Which row each row swaps with, under one turn or mirror:
The rows were stretched afterwards, more along some directions than others.
Q446: 17 -2 2 4 14 11 13 3 -3 -18 -23 4 -10 -2 1 3
Q356: 1 13 -4 9 15 11 10 -11 3 -11 -11 -12 -13 8 -3 4
Q69: 19 -1 9 4 3 -4 12 18 3 -27 -13 23 29 -5 -9 -1
Q854: 3 6 -1 14 6 5 -5 -3 8 1 3 7 6 -5 -1 17
Q278: 18 -3 -2 4 9 5 15 -5 -1 -20 -20 2 -9 -4 3 6
Q514: 11 6 1 10 12 4 17 -2 5 -25 -1 -14 7 -15 -12 6
Q312: 2 5 -1 3 2 10 11 13 1 -9 10 -11 8 3 -4 6
Q531: 15 0 -3 0 25 1 21 17 3 -28 -2 10 9 -3 -26 -15
Q590: 25 -11 -1 5 -10 5 5 2 -4 -6 8 13 10 -2 -5 -2
Q362: 0 3 1 3 6 7 14 9 -1 -11 15 -11 9 6 -9 8
Q762: 15 -4 -4 9 9 12 12 1 -2 -16 -18 5 -9 -1 2 6
Q675: 4 14 -4 7 17 11 -2 20 -1 -13 9 6 10 -4 -24 4
Q904: 9 -17 0 7 -10 -1 9 21 17 -12 9 15 28 2 -11 -7
Q130: 18 8 7 -9 -1 -1 2 0 6 4 4 -3 -10 -5 -19 10
Q200: 2 2 -2 1 3 7 14 15 -2 -7 15 -8 9 6 -9 2
Q158: 26 14 -7 16 4 0 1 21 17 -14 -4 10 6 -2 -11 0
Q751: 15 -1 -4 4 18 0 18 13 3 -24 1 16 13 -6 -27 -19
Q539: 14 -2 -3 1 20 -4 22 8 3 -28 -3 10 12 -3 -23 -10
Q493: 15 7 9 -6 -2 0 4 4 6 2 7 7 -2 -3 -24 5
Q773: 18 -1 -2 11 9 13 11 0 1 -20 -21 4 -3 -2 7 3
Q236: 24 -3 -6 11 1 -3 19 8 9 -20 -6 14 0 -12 -10 5
Q927: 17 11 -14 1 9 1 2 4 4 -6 8 9 1 5 -14 -13
Q355: 9 -12 4 -2 -5 -2 25 14 4 -20 1 9 0 -8 -10 -6
Q471: 14 1 -5 3 23 0 19 13 7 -26 -3 10 11 -5 -28 -12
Q187: -8 -8 -3 14 0 4 17 18 -1 -5 3 1 -3 14 -15 -11
Q723: 12 2 3 -2 7 16 -2 7 10 -3 -3 -2 -14 4 -16 11
Q196: 9 7 -15 -3 3 1 12 10 1 -7 10 0 -5 11 -21 -19
Q987: 7 1 1 3 11 -1 -3 4 25 -1 4 2 13 1 -13 3
Q126: 8 18 -6 13 6 10 10 -8 -1 -13 -10 -5 -13 7 -6 9
Q520: 13 6 4 18 -7 0 2 5 8 -12 -4 18 14 -17 -6 14
Q845: 0 -3 0 3 6 10 17 12 -1 -8 10 -13 6 1 -6 3
Q540: 23 7 9 -2 3 2 4 2 8 -2 3 6 1 -8 -22 9
Q462: 17 -3 -1 7 15 11 11 -2 -2 -13 -20 4 -8 -7 1 8
Q145: 3 -14 1 10 8 -3 22 15 2 -22 -12 9 20 4 -14 -7
Q733: 14 -4 -2 1 27 2 20 10 8 -24 -2 8 12 -4 -25 -10
Q610: 14 11 9 -6 1 1 7 0 5 2 2 -4 -11 -3 -21 10

Swapped with Q927: Q356
Swapped with Q610: Q200
Swapped with Q126: Q196

